128 stands for zero in the data rows.
Some points:
[130 147 114 114 159 113 103 153 140 144 152 126 174  87 156  97 149 142
 118 136 138 115 189 157 112  96 161 142 133 128  88 151]
[197 132 155 141 126 111 141 149 146  80 154  60 122 131 101 157 174  67
  86 125 132 140 109 161 115 137 138 157 119 133 124 137]
[ 88 152 209 169 125  67  66 123 110 110 160 120 105  46 174 125 129 118
 105 154 151 146  85 123 124 182 129 130  98 116  93 129]
[145 147 154 118 193 127 156 134 106 192 161 139  79 123 127 155 138  94
 102  94  95 175  72 107 146  81 141 102 103 127 211 154]
[ 95 136 122 106 123 112  92  94  78 169 109  77 145 149  86 140 163  81
 138 182 113 104  75 146 158 197  50 143 147 172 141 152]
[106  89 165 177  83  50 122  86 126  72 172 189 163 101 176 204 151 133
 110  96  75 126 147 134 212 223 170 115 133  94  60 157]
[ 92 161  61 153 146 153  18  95 129 156  94  93  47 133  71  57  49 117
 136  91 155  52 162  85 206 140 255 124 133 111  96 230]
[129  95 127  97 124 109 147 142 169 108 129 142  93 132 120 155 138 175
 113 142 166 123 100 175  87 121 144 163 136 101 134 171]
[133 121 141  98 123 172 101 144 121  90 116 184 125 163  93 131 106 154
 110 113 148 171 120 180  94 125 161 118 148 138 135 105]
[100  94 114 126 120 162 124 185 132 156 168 153 121 170 131 116 165 145
 188 113 130  96  43 107 151 140  97 158 114 156 133 153]
[122  98 112  89  79 147 183 121 115  76  92 156 115 150 146  96 120 144
 121 158 110 111 116 141 119  78 164 159 124  98 184 136]
[143  74 200 103 196 170  73 100 178 136  98 121 226 118  48 178 153  98
  76 197 158  41 181  17 165 115  87 120 149   4 150  93]
[177 169 151 176 193 126  59   4 179 136 110 140  86 211 187 103 116  82
 203 186 108 143 220 182 118  76 111 196 154 150 113 127]
[ 56 147  95  77  79 109 120  84  93 255 105  61 179 157 111  81 169  94
 101 181  86 165 131 171 204 234  44 137 149 179 136 155]
[113 183 164 123 131  85  98 145 120  99  37 155 157  97 130 134  79  97
 228 104 161 122  45  73 142 117 135 147 129 165 112 132]
[114  57 124 113  85 140 134 141 152 136 165  71  80 140 125 142 116 145
 117 126 148 122 163 110  59 161 144 157 120 142 140 121]
[160 132 123  95  90 106  98 158 131 156 162 120 143 149 120 130 114 151
 184 132  80 106 165  81  62 144 155  73 121 177 147 125]
[119 101 115  88 128 165 134 135  96 123 118  99 107 133 146 121 140 154
 117 173 132 137 111 114 168 129 108 164 154 129 129 134]
[129 117  83  95 101  97 133 133 101 136 130 106 125 135 119 126 154 136
 136 164 106 159 218 101  94 145  90 115 126 102 157 176]
[115 123 106 128 140 170 109 144 110 155 109 119 174 119 109 151 140 153
 124 143 168 149 120 197 119 160 149 118 133 148 167  99]
[ 78 127 144 170  89 121  89 144 151 141 153 148  99 147 130 149 122 104
 126 175 134 130 191  77  54 121 112 137 100 144 184 129]
[128 129 138 103  69 129 112 137 131 135 174 138 147 169 119 114 202 121
 175 104 152  75 112 104 122 109 129 118 102 198 195 135]
[131 120 117 109 155 150 134 151 133 168 143 100 122 123 178 112 107 132
 146 132 157 131  92 121  92  91 138 100 145  93  82 151]
[149 161 100 183 131 140 136 128 161  78 125 150 166  71 146 105 133  75
 122  40 136 144 170 104 177 159  51 141 150 139 132  79]
[132 136  87 178 160 151 152 137 139 125  99 114  93  35 141 118 163 157
 130 113 106 121 160  81 111 149 142 135 193 156 100 130]
[ 91 128 126 132 141 122 146 150  85 141 123 117 112 119 146 102  67 134
 156 211 138  94  97 181 157 170  90 104 111 132 181 112]
[ 87 125 184 153 217  93 184 154  94 125 142 121 177 203  44 100  73  99
  78  90 108 174 122 160  98  94 149 115 118 167 144 173]
[105  83  68 114 129  62 102 110  50 111 184 219 178 116 157 173 122   4
 113 126  99 129 103 101 132 203 209 170 124 108  65  60]
[149 110 127 136 167 127 135  72 112  92 112 115 124 106 121 163 174 186
 148 102 151  87 166 191 114 142 157 113 104 143 143 112]
[151  75 138 170 158 114 117 109 181 191 114 159 124 195 150 128 135 152
 120 197 139 102 135  96  81 116 104 177 150 107  89 142]
[117 100 150 173 188 127 159  70 148 117 154 137 185  84  95 136  96 119
 108  85 143 165 159 139 141 114 111 122  62 164 139 193]
[182 172 115 124 128 158 146 179 148 155 163 176 154 100 126 160  36  70
 142 131 115 115 118 171 108 137 150 132 133 123 119 118]
[171 125 128 173 117 145 153 167 103 153 116 127 128 109 149 136 118  91
  79 105 125 122 104 104 116 125  82 145 137 149  79 112]
[127 112 122 134 155 114 102 158 116 138 128 142 108 133 151 109 155 172
  95  95  97  52 101 145 114 100 129 122 150 162 122 111]
[113 109 103 169  84 112 100 168 132 110  81 108  95  75 111 157 130  51
 108 125 145 148 136 154 114  77  79 129 145 143  84 126]
[131 150 136 150 102 106 106 164 127  92 109  84  85 161 155  83 115 128
 112  59 118  88 117 134 152 138 120 112 142 110 175  70]
[141 103 138 120 103 140 125 137 136 115 143 157 109 139  82 133 155 128
 175 150 148 120 172  66 113 180  90 122 140 150 156 176]
[197 175 157 146 141 119 107 176  84  95 167 146 150 131 111 140 133 120
  89 159 128 127 104 160 105 128 120 143 114 126  74 189]
[119 117 146 126  71 160 153  77 128 108  86  80 150 115 108 122 127 147
 139 138 119 154 147 181 137 186 141 107 132 108 146 138]
[110  86 196 104 183 136 171 133 144 103 131  72 128 122  96 130 114  81
 129 110  68 167 151 142 130 112 201 169 117 159 148 153]
[ 90 142 132  62 147  68  68 105 113 130  51 173 126  60 142  80 121 140
  76  54 136 148 132  96 104 182 103 120 102 129  86  86]
[101 113 116 136 118 182 132 144 127 149  76 142 146 126 163 151 114 104
 148 119 129 174 136 156  98  83 197 144 139 115 134 131]
[148 117 125 113 140 126 128 112 167 164 107 176 103 151 111 119 133  96
 137 158 110  89 118 191  89 130 147 134  96 120  89  94]
[107 133  96  64 122 138 116 129 117 132 182  54 130 146 133 165 117 112
 185  82  84 128 155 132 114 112  72 116 127 119 126  94]
[106 176  90 135 158 155 165 119 185  45 101  92 139 191 142 212 118 145
  47 181  95 129 114  93 133 161 125  57  23 214  20 148]
[ 90 149  95 115 114 142 142 140 135 122 124  77 163 124 133 116 151 127
 157 170 102 155  96 175 152 157 118 107 140  99 162 111]
[115 143 114 137 170 117 183  74  94  99 136 157 108 130 122 166  86 149
 164 101 135 115  85 124  56 117 101 109 153 106 155 157]
[141 106 165 103 185 128 151 112 155 168 138 142  81  90 133 118 147 115
 193 125 131 134 158 154 185 167 116  64  87 108 118 115]
[164 113 122 136 122 141 133 152 140 148 145 154 111  78 119 118 147 157
 123 106  90 110 123 174 145 107 121 115 114 120 125 145]
[ 95 207 180 161  93  88 142 119 141 161  91  81 134 125  27 137 136 156
 196 161 124 123 146  72 174  50 179 126 145  71  55  45]
[206 126 107 125 142  90 131 149 112 148 104 151  98  88 123 141 101 119
 104 129 212 127 177 147 159 140 115 120 161 171 111 116]
[116 150 130 124  78  35  87 146 177 119 104 116 146 124 130 171 102 129
 160 114 163 148 158 108 108 104 122  84 133 140 175 153]
[106 158 154  49 132  79 113 101 140  88  55 193 127  80 130  73 211  93
 103 107 149 149  79  87  93 201 131 139  89 113  77 102]
[ 96  84  92 154  88 126 143 123 164 127 108 116 104 136 141  77 119  77
 109 140 140 110 123 148  87  80 162 106 147 110 134 128]
[101 103 121 158  68 131 109 130 143 170 118 192 114 125 113 136 105 155
 148 144  75 152  88 111 115 113 126 111  92 161 172  95]
[137 137 119  98 109 129 155  93 165 171 131  69 172 158 127 167 109 138
 137  71 155  73  50 157  91 165 124 165 137 101 156 130]
[111 128 147 132 123 116 105 122 137 126 118 154  80 189 162  97 132 168
 148  99 103 124 145 191 137  84  72 102 145  94  91 129]
[139 108 152 182 139 131  90 149 174 175  92 128 148 187  98 144 154 122
 108 151 134  99 109  78 105 132 137  64 164  81 160  64]
[131  82 145 138 115 162 151 151 122 149 143 114 147 135 158  86 149 164
 108  82 147  86 122 145 126 109 146 134 121 114 110 134]
[ 77 171  91  95 141 157 165 133 104 114 140 120 146 123 161 123  75 171
 135 158  59  96 122 130  87 134 109 159 155  60 124 146]
[152  86 113 127  86 130 123 158 127 119 158 114 110 150 116  90 156 105
 223 124 120 171 197  41  84 139 133  58 108 142 143 153]
[158 117 122 186 123  84 141 139 129 111 141  96 122 100 140  96  84 166
  43 152 106 172 111 129 125 126 116 116 122 128 165 103]
[124  94 127 131 112 126  67 117 125  93 130 170 159 119  70 126  87 178
 150 201 101 105 139  65 141 119  80 109 148 130 153 138]
[180 132 169 135  99 116 174 141 148 126 158 165 134 138 115 106  68 137
 117  79  85 116 110 135 183 129 106 127 132 139 130 141]
[147 104 109 119 142 108 163 116 124 107 145 132 115  92 155  91 139 161
 141 115 168  72 163 130 172  88 112 147 138 145 127 149]
[188 185 110 176  94 107 160 104 109 115 138 122 168  66 148  86 132  69
  98 146 159 100 158 137  94 107 101 113 113 105 132 164]
[145 145 103 144 140 134 129 168  99 139 117 114 142 159 107 160 156 129
 218 125  89 157 149 109  97 199 100  92 139 107 150 149]
[128 129 139 121 169 120  93  97 122  95 164  61 132  74 103 128 139 147
  60 110  17 172 146 129 142  60 147 152  99 184 167 102]
[ 83 216 122 179 128  88 151 111  88 190 121 132  69 166  45 119 156 169
 151 141 168  94 189 108 151  85 139 178  57  62  66  74]
[ 69 117 138 129 112 192 137 120  99 128 135  72 148 110 145 161 122 167
 145 106 110 109 145 163 105 120 125 135 157 118 100 119]
[138 176 112 128 135  95 108 189 142 125 106 109 149 113 178 122 143 113
 100 107 141 117 122  86 141 143 137 191 138 134 119 102]
[139 130 138  73 113 165 162 103  91 129 157 125  96 135 130 155 149 149
 109 123 190 135 150 156 117  96 130  66 192 117 108 116]
[138 137 103 174 156 177  71 134 148 143 128 156 111 183 169  98 171 159
 157 123 129 213  88 160 128 100 137 118 137  84 129 111]
[162 125 131 126 178 120 141 160 106  99 143  73 124 104 153 124 101 116
 134 144 179 127 113 147  99 119 138 115 151 148 149  79]
[169 146 184 156 101 131 175  78 116 119 127 112 141 169 157 163 122  58
  77 101 114 168  77  75 160 128 146  50 111 148  90 161]
[ 98 154 124  98 125 165 141 130 110  88 122 144  97 130 129 147 156 115
 134 154 132  69 109 152 139 129 112 157 143 131 183 149]
[178  88  83  87 111 142 108 128 121  98 141 132 126 151 115 122 125 169
 150 161 164 161  12 137 181  83 126 125 145 111 138 123]
[156 139 152 158 151 155 117  83 144 151 127 119  80 166  96  93 127 170
 159 171 150 147  85 100 121 144 142 194 112 110  85  42]
Along one direction, these points spread out more than along any other. Take the direction at right angles to it along which they spread out most. Go by this last direction. For each point below, how far along it does it lie, from 0 to 99? The average is 50, and the first point in the table lies past the average. One standard deviation of the points above along it is 16.
[141 114  94 146 108 134 114 148 176 112 129 133 116 125 118 105 121 107
 148  86 144 107 102 143 150 114 138 126 137 110 140 125] >> 47
[157 103 146  66 105 137 128 126 121 163 147 125 151 122 161 118  88 222
 183 121 159 186 174  78 132 133 137 135 109 160 143 144] >> 44
[153 178 151 141  78 167 134 135 105 135 151 178 142 100 166  83 118 179
  84 140 131 124 152 121 154 110 164 134 140 150 164 116] >> 45
[134 150 125  74 112 133 109 101 112  80 141 143 128 189 132  82 117 126
  91 110 182 164 121 135 124 138 137 116 102  80 109  90] >> 52
[122 132 119 109 108 170 161  88 131 169 119 104 124  95 135 158 170 108
 103 166 165 136 140 150 122 142 166 134 147 158 188 114] >> 40
[168 140 150 175 111 148 156 162  88  94 106 128 144 132 171 126  99  90
  96 110 165 123 173 116 166 163 115 198  93 129 134 136] >> 51
[ 88 127 136 148 250  84 201 174 163 115 152 167 136 211  63 101 124 158
  63 107  82 188 105 105 165 133 133 152 138 181 139 168] >> 34
[141 122 111 116 123 161 145 147 136 117 164 127  81 101 130 147 159 109
 113 112 131 151 122 133 167  88 136 149 139 126 149 107] >> 38
[156 119  83 172 109  97 139 125 108 146 124 115 167  94 154 159 136 157
 122  92 146 130 112 119 145  78  96 173 112 122 102 145] >> 49
[ 86 163 114  97 120 199 137 116 140 128 141 192 118  93 121 127 115 156
 118 167 101 116 117 135 133 140 125 113 176 126 141 144] >> 44
[ 74  97 148  73 125 139 155 128 144 135 114 164 106 127 146 154 132  93
 115 111 101 146 168 145 134  61 108 137 121 112 110 169] >> 43
[122 114 132  77 112 173 127 128 121 141 107 154 143 141 136 189 115 172
 131  78 149 126 156 176 145 107 120 143 141 108 124 151] >> 38
[101 107 114 136 173  95 133 105 108  54 147 125 152 129 184 141 152 104
 123 157 107 127  80  92 154 143 163  69  94 142  86  98] >> 53
